In the data rows, 128 means zero.
Some points, one per row:
[179,132,147,189,140,174,145,161,149,152,183,192,144,122,147,142]
[156,130,131,182,132,156,154,148,133,130,204,195,173,145,176,136]
[181,130,140,189,142,174,149,156,148,145,179,193,140,128,150,148]
[115,144,134,99,151,159,124,163,158,146,121,105,130,143,121,135]
[176,134,145,197,137,173,147,161,142,142,181,196,138,123,147,146]
[109,115,114,117,103,80,121,89,96,101,112,114,126,123,125,113]
[180,129,146,193,141,174,145,158,148,141,180,194,141,129,151,145]
[175,133,140,189,141,176,139,160,143,143,182,192,142,126,151,147]
[80,118,107,62,111,65,102,75,96,103,46,52,92,111,85,109]
[181,134,144,191,143,175,142,162,144,140,183,194,144,125,154,143]
[178,131,146,192,140,174,146,163,146,141,186,194,143,129,150,145]
[177,134,146,192,143,176,148,162,145,143,181,195,146,128,152,142]
[179,138,146,187,137,171,150,160,147,140,181,193,139,126,154,144]
[94,142,132,66,158,141,119,152,155,148,92,73,121,144,111,133]
[103,116,109,112,96,73,115,78,91,97,98,101,117,117,114,110]
[94,113,109,88,92,52,103,67,88,94,73,78,104,116,104,107]
[145,120,128,164,114,125,142,124,125,118,168,168,158,136,157,129]
[175,133,145,193,141,172,144,159,147,142,178,195,140,128,146,141]
[155,130,133,185,131,153,155,143,130,131,205,192,177,148,174,136]
[79,125,112,61,114,75,102,92,112,117,51,49,93,122,90,114]
[83,137,126,55,136,124,110,130,141,136,70,55,107,133,100,125]
[87,131,117,51,138,106,108,118,130,132,61,50,100,127,94,123]
[107,139,134,83,157,158,124,158,154,150,108,92,127,141,119,136]
[180,132,144,193,136,170,147,159,147,144,179,195,137,126,148,143]
[179,130,146,192,140,173,148,161,147,147,178,193,140,125,149,143]
[176,129,146,189,142,174,142,158,144,145,179,195,139,126,149,143]
[83,128,124,53,138,115,108,125,137,136,65,56,106,130,96,122]
[139,121,123,158,117,123,139,116,116,117,164,160,157,134,153,127]
[95,114,109,88,96,58,107,67,88,95,77,81,104,112,103,105]
[82,117,107,73,96,53,99,68,90,99,54,61,87,113,90,106]
[181,132,143,190,136,170,143,162,145,143,183,196,141,120,155,142]
[92,141,131,66,156,149,118,153,156,149,87,71,126,141,111,129]
[82,121,115,63,117,78,105,95,109,113,50,53,94,113,82,114]
Then 12 other points, each followed by its number:
[79,132,119,51,135,106,104,119,132,129,63,52,98,125,93,118] 0
[160,132,133,187,133,156,154,146,136,130,202,192,175,152,176,135] 1
[154,129,135,180,131,152,156,142,135,126,203,191,175,147,174,137] 2
[155,131,130,184,128,152,151,149,134,132,200,191,176,147,172,133] 3
[140,121,122,152,115,113,135,110,118,114,158,155,154,137,151,125] 4
[150,127,131,177,129,144,149,142,126,125,195,186,171,141,169,134] 5
[79,133,119,54,136,107,103,119,129,131,59,53,99,129,93,120] 6
[161,129,134,182,131,156,152,146,133,126,204,196,180,146,173,136] 7
[176,130,143,193,136,177,144,159,146,141,181,194,140,123,151,142] 8
[111,140,132,89,154,156,128,157,156,150,112,95,129,140,121,137] 9
[182,132,143,190,135,171,145,163,145,147,181,195,137,124,146,144] 10
[112,142,135,95,152,159,127,163,158,151,120,105,132,147,125,139] 11
Which of these numbered points is nearest to each point below, ignoring the direction in which the first points spread most? Its number follows each.
[93,118,105,98,99,57,112,68,89,93,82,90,111,121,110,103] > 4
[159,129,134,179,131,156,156,142,133,128,200,191,178,148,174,133] > 7
[151,124,127,173,121,140,146,130,125,127,185,180,165,142,165,132] > 5
[153,132,133,174,127,147,156,140,135,128,197,187,173,148,171,133] > 2
[182,128,145,195,139,170,145,159,147,145,179,192,137,122,147,144] > 10
[86,138,125,57,150,131,113,139,148,143,76,62,115,135,105,129] > 9
[100,110,112,100,97,65,114,73,91,95,93,94,114,120,111,110] > 4
[154,129,133,183,127,147,149,142,133,129,194,189,174,147,173,134] > 3
[95,142,132,68,154,151,118,152,155,152,95,82,126,146,115,132] > 11
[117,141,133,93,154,162,127,160,159,152,115,101,130,139,125,141] > 9
[172,130,143,195,141,174,146,160,144,146,177,194,144,129,153,140] > 8
[81,131,119,51,130,102,105,118,131,125,61,48,97,127,94,123] > 0
[89,139,124,58,146,132,113,138,148,141,74,61,112,134,105,126] > 9
[176,134,145,198,139,176,147,160,146,142,184,192,141,122,156,144] > 8
[92,114,105,93,93,56,109,65,88,96,77,85,101,114,102,104] > 4
[85,138,122,53,143,121,107,131,138,136,67,55,105,127,95,124] > 0
[115,116,115,123,101,85,121,90,104,101,124,122,131,126,129,116] > 4
[97,109,107,96,92,56,114,69,89,94,82,87,103,113,107,107] > 4
[90,143,123,62,153,139,118,145,154,145,81,65,115,138,107,130] > 9
[154,124,130,177,125,151,156,146,129,125,202,190,177,146,175,132] > 7
[150,125,131,172,121,142,148,131,127,123,191,181,166,140,169,134] > 5
[91,136,127,55,150,130,116,141,151,143,76,62,113,136,107,130] > 9
[96,114,108,93,94,57,110,68,90,91,85,84,105,118,107,107] > 4
[111,142,133,92,154,158,124,163,157,148,116,101,133,143,122,134] > 11
[181,133,141,189,140,171,143,162,142,145,183,196,140,123,149,145] > 10
[176,133,143,192,140,177,145,162,146,142,185,192,146,124,153,145] > 8
[87,131,124,53,132,110,106,122,132,131,65,51,101,123,93,119] > 0
[180,135,144,188,139,174,148,163,143,142,182,196,141,130,150,147] > 10
[84,135,123,54,140,117,105,126,133,132,62,55,99,128,97,120] > 6
[75,132,118,57,131,107,104,119,125,130,52,53,102,128,93,124] > 6
[179,132,143,193,137,176,143,163,145,141,182,192,142,125,152,139] > 8
[90,111,102,96,93,53,109,65,88,94,79,82,106,115,99,104] > 4
[147,128,136,180,128,150,152,138,132,124,199,187,171,145,175,134] > 2
[93,110,107,93,93,52,106,65,84,95,77,82,103,110,105,101] > 4
[181,132,146,196,139,170,146,162,147,148,177,195,141,123,146,143] > 10
[85,137,126,56,144,128,111,138,143,140,74,61,110,135,103,128] > 9
[91,141,131,66,152,147,117,151,153,148,92,73,123,144,112,132] > 11
[178,133,145,191,139,167,148,165,142,143,183,197,138,128,153,140] > 10
[178,129,144,195,138,173,145,160,146,141,180,194,141,126,152,144] > 8
[156,129,133,182,131,158,154,148,136,129,200,191,174,150,170,135] > 1
[119,118,112,133,101,92,127,99,109,107,132,130,135,126,132,120] > 4
[78,127,115,56,132,96,102,113,124,128,57,53,95,126,90,119] > 6
[149,131,129,175,123,142,147,132,124,123,186,177,171,139,162,130] > 5
[106,119,107,115,101,67,120,83,93,99,105,107,123,120,118,109] > 4
[89,138,128,60,149,141,117,147,153,145,85,66,115,137,109,129] > 9
[180,132,144,191,139,172,142,159,146,145,184,194,140,120,147,146] > 10
[97,113,111,104,97,63,116,74,89,95,95,97,114,121,115,108] > 4
[177,134,145,193,137,173,150,163,144,146,180,194,139,118,151,143] > 10
[91,142,131,61,153,147,117,154,155,147,89,71,121,142,115,134] > 11
[153,128,135,182,128,152,156,144,134,128,202,193,175,148,174,133] > 2
[109,145,136,83,158,156,121,164,154,148,114,94,131,142,122,134] > 11
[178,135,141,191,142,174,146,161,141,140,182,193,146,128,154,141] > 8
[152,130,133,180,129,151,154,144,137,128,203,193,176,149,170,134] > 2
[91,145,137,63,152,147,118,154,152,151,91,72,122,141,115,132] > 11
[82,122,114,61,114,74,101,92,105,111,50,52,88,118,85,112] > 10
[180,130,145,191,140,173,142,159,150,147,187,194,136,125,148,142] > 10
[110,140,134,90,155,157,126,155,156,151,114,96,128,143,124,138] > 9
[98,142,135,74,156,151,119,154,157,153,95,78,124,145,116,133] > 11
[84,131,118,54,139,110,108,123,128,132,64,52,103,124,95,122] > 0
[179,135,142,191,139,172,145,167,147,142,179,195,143,129,150,144] > 10
[110,140,136,93,156,159,123,161,158,149,115,102,129,141,125,138] > 11
[108,111,108,113,103,68,117,76,95,98,102,104,119,119,119,110] > 4
[158,129,135,182,130,161,155,151,139,132,207,195,173,145,177,144] > 2
[120,139,138,97,152,159,132,159,159,153,122,108,135,140,125,137] > 9
[178,134,146,188,142,178,149,158,147,142,181,193,143,126,152,144] > 8
[92,112,106,96,94,57,108,70,88,96,79,83,103,115,106,105] > 4
[95,113,104,91,94,52,108,64,86,96,77,79,104,112,99,105] > 4
[108,115,108,111,100,70,118,80,94,99,107,106,119,122,120,114] > 4
[155,129,135,182,129,150,155,142,129,129,204,194,172,149,172,132] > 2
[81,131,117,55,134,100,111,117,127,123,55,52,100,128,91,120] > 6
[97,140,132,73,155,155,121,154,155,150,99,83,127,146,115,134] > 11
[150,128,130,176,124,144,151,136,125,126,190,184,169,148,169,131] > 5
[153,128,134,178,127,150,156,138,134,128,195,187,173,144,170,135] > 2
